(in the rows, 128 means zero)
A single turn carries every row of the set below to another of its rows. Some are shown first; where does it send the rows asked next?
J604: [146 108 159 148 146 117 148 120 158  95 130 145 138 145 102]
J260: [ 85 177 142 144  95 129 173 142 141 104 135 109 150 148 128]
J111: [111 154 140 122 136 117  82 128 108 149 117 131 135 142 131]
J610: [ 92 142 128 118 174 106 125 128 140 137 112 114 112 128  94]
J663: [111 111 114 138 157 139 102 135 130 148 102 108 151 132 136]
J11: [122 173 137 120 145 124 103 138 109 151 116 143 123 148 131]
J955: [102 173 149 131  94 106 176 128 139 100 132 122 137 154 147]
J583: [130 139 142 104 114 136 174 145 160  95  94 111 123 142 121]
J777: [120 126 150 168 114 154 170 151 145 108 113 145 142 162 154]
J852: [113 169 140 125 138 117  92 131 106 152 121 139 131 147 134]
J117: [131 129 163 163 136 100 150 111 147  98 151 150 145 152 115]
J108: [128 164 136 113 150 132 102 142 114 149 105 140 120 145 125]
J331: [ 75 152 144 146  85 125 150 132 142 102 135  97 161 139 126]
J815: [120  98 150 162 112 157 150 147 152 106 104 131 149 151 147]
J511: [125 111 149 162 117 160 164 152 152 106 104 139 143 157 147]
J562: [ 79 162 132 132 163  92 128 120 129 141 132 121 119 134 107]
J969: [126 127 110 131 170 152 123 148 134 149  94 119 138 137 133]
J37: [138 102 161 153 138 109 138 112 156  94 136 139 145 143 104]
J961: [118 144 139 115 140 125  81 132 114 148 107 128 131 139 124]
J339: [ 84 139 130 123 167  99 115 121 137 138 118 111 119 126  97]
J557: [ 95 125 119 152 145 123  98 124 120 151 122 112 161 136 149]
J753: [102 175 137 133 109 146 185 154 149 102 119 113 138 147 118]
J264: [105 113 154 175 100 143 150 138 142 108 123 136 156 157 158]
J334: [ 95 155 119 160 146 118 118 127 113 154 134 125 156 147 159]
J70: [126 157 111 140 171 146 143 151 127 151 106 134 132 147 143]
J15: [ 89 147 153 133  82  99 148 116 140  99 133 107 151 145 144]
J609: [ 94 157 128 120 175 106 136 130 137 139 117 122 108 133  97]
J659: [110 127 152 175 106 147 164 143 142 109 122 143 150 162 159]
J101: [117 111 145 105 104 129 147 133 161  93  94  95 137 132 119]
J786: [110 171 115 152 159 130 139 141 116 154 126 136 141 151 155]
J934: [ 98 116 150 120  87 110 134 119 151  95 115  93 151 134 130]
J967: [122 170 145 117 110 125 189 142 149  99 112 124 123 153 134]
J758: [ 83 127 142 134  90 135 138 135 152  99 118  85 160 130 115]
J910: [100 126 137 122 105 151 151 148 160  97 102  89 148 130 104]
J6: [147 123 160 151 148 115 160 123 156  96 134 152 133 150 105]
J105: [ 87 167 130 127 170  99 137 127 132 140 126 125 111 135 103]
J972: [130 113 164 161 134 100 139 108 150  96 147 143 149 147 112]
J437: [109  98 153 169 104 148 143 139 147 106 113 129 156 152 152]
J485: [ 77 148 132 129 161  92 117 117 131 139 128 114 122 128 104]
J311: [109 150 135 121 114 156 174 157 159  99 101 103 137 138 107]
J948: [127 149 135 111 148 132  91 139 117 148 100 133 124 140 121]
J398: [141 134 161 157 143 107 161 118 149  98 144 155 137 154 113]

J815 turns into J511
J562 turns into J485
Where do these go?
J260 turns into J331
J557 turns into J663
J101 turns into J583
J37 turns into J604
J961 turns into J948

A single turn carries every row of the set below to another of its rows. Some are shown first; where does it send the rows asked next?
J696: [155 125  99 119 130 159 138 139 115 105 127 181  95]
J63: [203 116 171 125 136 137 136 126 103 141 125 140 145]
J627: [149 137 131 135 115 107 127 105  96 116  97 177 173]
J336: [175 117 160 133 131 113 137 117 129 151 124 122 140]
J140: [171 134 140  98 124 162  94 143  98 123 118 195 163]
J473: [143 117 169  90 139 141 109 134 120 147 105 126 115]
J602: [156 109 148 100 110 125 127 169 122 115  65 154 125]
J109: [150 129 140 139 130 122  94 144  93 140  63 139 136]
J541: [170 119 172 100 143 151 109 142  87 143 104 145 108]
J797: [142 137 120 109 152 175 118 104 124  95 124 164 152]
J169: [198 117 152 113 131 136 125 139 114 155 133 124 123]
J971: [157 120 160  93 130 140 106 159 126 108  67 149 154]
J44: [157 113 134 122 110 126 113 163  95 138  64 147 113]
J327: [151 129  98 150 115 166 118 114 124 117  91 160 161]
J694: [154 148 103 137 156 150 120  97  93  98 117 155 139]
J133: [161 110  87 110 141 123 108 120 106 118 140 126 130]
J208: [171 137  81 132 118 138 127 147 141  96  96 155 132]
J460: [169 133 114 150 129 167 118 134 129  98  94 187 162]
J368: [180 111 103 123 153 111 118 151 114 100 142 167 112]
J697: [161 133 157 119 143 132  93 144 101 116  62 144 162]
J973: [143 125 122 112 137 156 149 123 137  83 121 185 129]
J859: [158  88 139 123 137 164 121 114 103 114 136 184 159]
J986: [184 127 173 102 150 124 130 135  84 114  95 142 117]
J714: [137 126 175 119 149 109 118 129 128 137  99 135 117]
J284: [151  97 133 132 148 134 116 143 139 111 144 194 132]
J644: [187 139 105 101 112 108 128 151  88 106 109 174 126]
J637: [150  98 114 124 133 129 132  90  98 108 126 144 163]
J900: [157 119 178 119 138 106 147 124 104 120  89 146 118]
J666: [138 139  88 143 141 138 122 117 112 119 123 158 104]
J904: [138 137 129 107 119 107 112 152 154 118 117 184 144]
J987: [171 136 101 130 129 163 109 157 149 100 104 177 141]
J974: [171 131  77 134 109 158 123 127 111 110  93 146 141]
J414: [197 119 166 128 136 110 147 139 127 132 126 142 129]
J548: [140 134  99 102 103 133  94 127 104 152 116 145 141]
J919: [178 114 171 120 136 137 123 137 141 155 135 138 139]

J414 turns into J336
J602 turns into J109
Where do these go?
J904 turns into J548
J327 turns into J987
J473 turns into J541
J133 turns into J859
J696 turns into J694

A single turn carries every row of the set below to another of its rows. Some are shown first; where does it send the rows asked next?
J649: [147 112 137 139 139 106 114 182 123 158  29 139 128 109 153 138 143 133
  74 120 104 102 112 122 104 138 117]
J993: [140 128 156 122 126 117 147 126 181 176 115 147 139 119 125 123  95 123
  92 129  91 115 137  97 121 148 142]
J606: [161 137 125  97 102 130 123 155  95 167  82 135 168 107 129 142 116 105
  73 147 117  91 126 113 129 170 147]
J933: [130  97 129 139 131 168 104 153 151 171  86 142 126 130  99 120 166 146
  90 121 139  94 130  86 142 129 104]
J171: [138  83 134 137 117 112  73 171 145 160 109 144 133 159 125 126 139 113
  71 106 118 103 125 110 101 121  77]
J499: [ 96 120 115 135 107 199 127 169 150 159 117 118 129 118 136 146 125 111
  86 111 125  96 106 134 124 166 100]
J317: [134 111 161 137 142 150  82 180 150 146  86 133 147 127  84 125  87 121
  88 162 149 115 107 141 104  99 106]
J700: [135 125 119 133  86 149  97 156 100 138 102 121 127 114 142 131 137 146
 111 114  79 105 118  96 124 105 108]
J788: [121 149 143 134 114 100 101 177 126 184  90 133 155 117 110 122  73 137
 105 175 111 135 110 129 108 159  95]
J590: [109 132 147 121 109 104 125 184 142  91 105 112 133 121 120 140 134 146
 111 108 119  95 136 108 133 120 118]
J202: [102 125 152 133  91 115 119 160 121 120 121 100 157 127  87 114 139 143
 110 121 114  86 146 118 134 118 119]
J223: [125 132 120 120 100 119 101 181 122 108 117 120 127 119 159 143 147 140
 108 103 110 118 112  98 126 125 116]
J253: [119 133 152 138 123 129 109 133 179 175 106 142 170 109 144 118 156 113
  74 139  79  77 119 126 127 161 131]
J252: [137 128 124 149 146 102 113 191 113 160  92 127 165 103 137 112 113 137
  88 161 117 152  86 146 110 150 119]
J121: [120 113 151 134  95 166 125 153 158 165 131 134 170 125 134 129 143 117
  93 124 126  89  96 180 134 132  98]
J661: [120 142 125 145 117  92 114 174 145 152 118 126 150  93 107 151 108  96
  68 119 139 132 129  91  81 131 131]
J559: [116 151 121 108  93 134 108 143 118 205 100 125 120 123 140 112 149 115
  85 154 129 104 117  89 105 163 101]
J297: [113 107 147 118 138 114 106 155 118 185  91 135 135  94  80 104  97 133
  94 156 100  91 105 118 113 100 136]
J386: [127 176 138 131 122 114 154 169 157 153  94 130 134 103 126 133  85 125
  95 173 124 125 119 108 100 143  81]
J258: [130 172 109 148 118 150 146 167 136 163  71 113 143  90 127 121 130 128
  72 174  98 101 113 125  98 148  82]
J707: [126 125 147 136  66 130 103 148 103 153 104 113 138 136 110 114 139 152
 122 130  91  97 138 121 137 111 107]
J352: [134 124 158 106 118 120 136 148  98 153  91 137 137 116 138 122  99  82
  81 179 109  67 123 122 131 134 119]
J17: [125 121 133 130 111 103  87 167 170 182  97 138 128 126 122 133 102 127
  76 131  57 107 120 141 118 163 150]
J16: [130  98 147 149 143 101 139 153 158 160 114 130 124 131 153  98 137 110
  73 139  88 121 116 146 126 146 149]
J326: [135 143 147 147  99 117 100 177 114 146  70 145 147 101 149 169 113  80
  78 161 117  93 127 124 136 154 133]
J310: [132 138 145 124 111 122 139 165 111 154 101 135 134  99 118 135 119 100
  93 183 144 106 121 130 162 142 166]
J287: [157 108 144 130 140 171  84 181 133 159  47 133 139 138 122 122 130 141
  87 155 147 118  99 143 117 129 105]
J535: [142 129 129 127 128 159  88 177 147 143  99 122 139 136 113 138  89  98
  67 140 152 126 117 107  72 126  85]
J41: [146 144 118 118 102 108 137 182 117 132 102 122 135  97 117 150 108  82
  55 161 109  89 124 146 117 130 151]
J981: [107 140 118 162 117 147 133 153 176 169 106 121 102 106 129 130 133 108
  70 143  84 112 134 111 125 162 149]
J951: [127  85 144 136 115 140 136 189 145 146  99 125 135 149 144 138 113 123
  88  99 125 117 107 181 124 155 108]
J143: [125 115 147 143 104 170 157 155 166 153 121 132 149 116 104 154  82 117
  97 100 132 114 129 136 119 131 108]
J542: [143 148 124 103 104 176 103 158 149 168 108 111 135 142  98 111 128 116
  71 168 156 106 114 130  92 129  88]
J566: [127 145 131 135 148 123 138 171 132 153  85 117 191  89 116 101 144 140
  77 169 116  98  96 148 112 149 106]
J889: [125 157 156 133  99  91 141 166 167 161  89 131 132 108 115 124 172 126
  84 165 142  93 119 154 128 114 122]
J455: [161 144 136 125 118 155 114 183 168 140  78 120 152 135 112 131 157 130
  69 152 173 118 113 154 108 131 106]
J935: [125 103 138 107 101 165 109 173 151 175 105 144 130 127 115 148  75 142
 106 113  98 100  96 161 129 136 110]
J906: [159 124 111 130  99 137 111 174 182 157  97 142 122 129  88 154 150 146
  74 102 133 111 139 104 118 117 109]
J978: [111  94 138 162 130 131  79 177 167 147 120 145 130 123 102 127 164 118
  81 132 136  98 113 122 136  96 105]
J651: [138 102 122  97 106 118 108 168 162 167 126 136  98 157  84 113 127 139
  81 128 124  99 127 118 116 108  96]

J202 turns into J223
J649 turns into J297
J993 turns into J981
Where do these go?
J935 turns into J143
J566 turns into J252
J906 turns into J933
J535 turns into J542
J326 turns into J352

A single turn carries every row of the set below to another of its rows. Some are shown first; where does it send the rows asked next?
J908: [133 136 139 140 144 146  79 124 163 119 118  95 101 168  95 115 167 131
 145]
J723: [158 148 171 132  81 123 119 123 141 159 125  93  81 183 110 147 169 113
 130]
J564: [179 126 149 176 140 141 117 120 141 131 137 121  93 156 112 157 102 114
 130]
J938: [128 156 106 141 141 125 126 158 134 141 123 121  44 150  92 144 167 149
 105]
J60: [176 123 144 135 127 142 116 127 149 148 127 108  86 112  60 127 167 126
  97]
J871: [165 120 144 164  88 123 114 113 162 158 127  72  86 152  87 150 189 123
 119]
J445: [135 129 153 138 112 151 129 176 142 128 101 112 106 179 110 166 139 130
 138]
J61: [181 135 151 114 132 118 145 159 131 126 163  97  72 171  58 149 170 119
 146]
J941: [128 143 118 139 173 128 178 128 114 125 141 111  91 156  96 188 169 122
 120]
J502: [135  95 133 116 128 124 164 143 118 163 140  92  83 172  72 160 178 161
 153]
J99: [147 127 172 140  97 117 134 129 176 164 145  92  59 141 106 158 173 133
 144]
J922: [176 145 151 139 148 127 133 129 126 122 121 113  66 159  90  93 171 120
 150]
J582: [133 130 121 137 160 128 130 121 110 105 119 151  93 136  93 151 150 118
 110]
J81: [144 146  91 142 132 133 160 132 129 187 148  94  62 175  91 131 162 129
 143]
J589: [147 117 135 149 179 145 177 121 130 168 131 118  54 175  92 131 163 128
 139]
J877: [163 132 112 121 118 137 134  97 164 103 133 105  66 144 114 179 126 135
 119]
J652: [148 139 119 135 135 156 137 120 150 146 139  99 107 172  72 220 177 127
 152]
J539: [135 123 147 154 131 142 125  86 150 124 131  64 128 154  92 142 137 143
 159]
J735: [132 110 159 135 139 188  96 124 138 154 129  89 104 155  91 175 164 146
 157]
J516: [152 121 127 150 177 159 153  94 138 139 129 131 120 149 108 173 144 138
 115]
J66: [135 142 103 170 137 144 144 151 155 161 125 127  90 152  92 143 168  82
 134]
J219: [169 136 149 145 154 132 122  93 131 128 137  99  68 118  50 146 142 111
 110]
J605: [143 132 169 149 150 155 111 130 110 157 159 110  85 174  85 193 167 144
 103]
J775: [129 123 163 145 159 134 135 101 180 161 139  86  77 173 128 163 148 118
 151]
J431: [141 148 135 151 133 150 154 102 111  82 125  91  84 150  94 145 143 101
 154]
J839: [124  99 130 118 140 159 121  99 111 151 126 100 105 134  60 163 149 154
 125]
J410: [169 126 149 150 122 129 130 119 146  84 137  96  56 162  66 139 127 115
 129]
J882: [139 157 150 169 145 106 133 120 174 132 168 115  71 161  64 163 152 151
 139]
J947: [199 131  92 141 137 128 108 120 127 162 131  91  91 150 106 164 173 135
 136]
J641: [135 137 124 143  78 134 151 128 100 124 146 103  84 185 102 167 181 124
 136]
J75: [ 95 110 158 150 153 162 137 105 157 153 118 113  83 174 100 175 149 125
 152]
J420: [150 105 114 155 115 142 151 127 146 160 165  78 104 169 117 150 142 169
 147]
J139: [155 137 102 138 106 157 173 126  91 145 122 106  67 163 110 156 168 126
 129]

J941 turns into J582
J652 turns into J938
J81 turns into J410
Where do these go?
J61 turns into J908
J947 turns into J882
J589 turns into J431
J641 turns into J60
J877 turns into J605
J219 turns into J75
J723 turns into J871
J922 turns into J539

A single turn carries every row of the set below to another of its rows. Some are shown first; where does it send the rows asked next?
J114: [156 129 180 125  91 113 104 132 109 103 131 127 114 120 110]
J135: [121 120 109 156 162 145 101 107 161 111 124 121 137 129 155]
J461: [ 77  96 136 160 124 116 116 140 132 107 142 113  98 138 145]
J318: [112 141 152 107 137 120 109 137 121 128 132 168 154 112  94]
J459: [123 104 118 134 165 130 127 109 155 121  95 135 151 108 141]
J216: [110 111 104 139 167 143 112 107 162 110 113 118 128 127 150]
J333: [137 113 126 158 164 151 116  84 154 109 115 128 129 114 143]
J528: [134 132 191 112 118 119 123 124 107  89 135 117  98 132 155]
J726: [118  87 175 160 113 125 136 117 115 116 113 125  94 123 150]
J112: [103 135 168 110 124 110 125 156 117 119 163 149 146 120 115]
J982: [148 134 169 113 128  95  92 139 101 122 107 143 115 100 129]
J436: [117 124 143 105  93 103  94  98 114  82 106 154 121 120 124]
J413: [ 94 105 193 148 108 130 120 111 129 113 139 150  99 137 118]
J383: [136 123 123 161 157 127 115 108 153 130 104 127 153 100 132]
J305: [ 86 102 185 143 113 111 125 126 131 120 137 161 127 126 106]
J665: [148 111 179 125  92 148 109 130 131  91 110 146 124  96 143]
J357: [ 95 125 131 117 111 141  86 124 112 108 155 114  83 137 133]
J611: [146 107 128 145 159 159 115  91 150 110 103 124 126 118 147]
J905: [122 130 108 164 159 137 101 108 161 120 121 112 134 117 139]
J487: [128 138 153 129  97 117  84 141 123  92 156 111 100 140 113]
J618: [126 133 151 121 102  93  98 156 120 104 145 130 139 119  97]
J547: [108 128 135 107  93 110  86  98 118  75 116 145 109 130 129]
J510: [135 104 117 139 165 138 120 109 152 117 102 136 158 105 133]
J337: [119 128 177 104 127  86 132 149 110 101 132 135 145 113 132]
J943: [102 127 129 105  96  98  89 108 120  80 115 151 125 123 121]
J493: [109 124 141 131 101 154  82 143 150  75 146 122 105 124 147]
J918: [ 94 116 129 105 117 102 107 148 108 128 137 144 144 104 106]
J863: [106 115 139 119 107 119 100 165 147  92 130 148 159  95 124]
J727: [120 114 109 156 170 142 110  97 161 108 125 127 139 116 137]
J870: [ 94 139 153 111 131 101 109 151 123  84 159 112 114 140 144]
J878: [ 92  86 151 152 124  94 139 145 122 124 118 138 138 110 129]
J381: [140 111 173 111 100 134 117 109  92 126 115 141 104 105 127]
J989: [ 96 153 135 117 137 148  83 127 133 108 160 138 104 147 114]
J598: [112 143 133 115 139  87  74 158 117 113 134 132 116 116 125]
J157: [148 114 135 155 154 150 113  92 149 117 103 129 134 119 158]
J19: [135 142 155 122 128 116  72 132 109 106 128 120  78 127 144]
J200: [144 140 182 116 123 156 107 101 112 119 125 155 103 126 119]
J646: [146 125 132 165 152 147 110  92 151 122 106 116 125 112 146]
J113: [131 114 119 149 162 130 116 112 155 122 107 138 165 110 143]
J401: [ 71 110 171 147 116 120 112 127 139 111 154 147 109 142 112]
J549: [119 111 102 144 167 149 104 109 161 106 121 120 135 124 141]
J677: [101 142 166 120 121 137 109 141 122 104 179 126 103 145 133]
J529: [113 102 142  93 142 104 149 144 148 120 149 126 136 114 115]
J50: [147  98 174  98 129 131 154 113 136 118 133 122 103 117 132]
J715: [136 131 199 116 113 135 130 127 106 116 149 144 114 123 131]
J415: [137 105 130 140 159 151 123  91 151 114  95 124 121 119 155]
J956: [133 110 123 153 167 137 121  94 154 114 111 138 151 104 133]
J690: [111 109 140 102 138 133 131 128 153 104 164 103  90 140 135]

J200 turns into J318
J19 turns into J982
Where do these go?
J487 turns into J114
J436 turns into J943
J646 turns into J383
J878 turns into J461
J870 turns into J528
J493 turns into J665
J357 turns into J381
J413 turns into J305
J135 turns into J157
J956 turns into J727
J529 turns into J690
J459 turns into J216
J715 turns into J112
J549 turns into J611

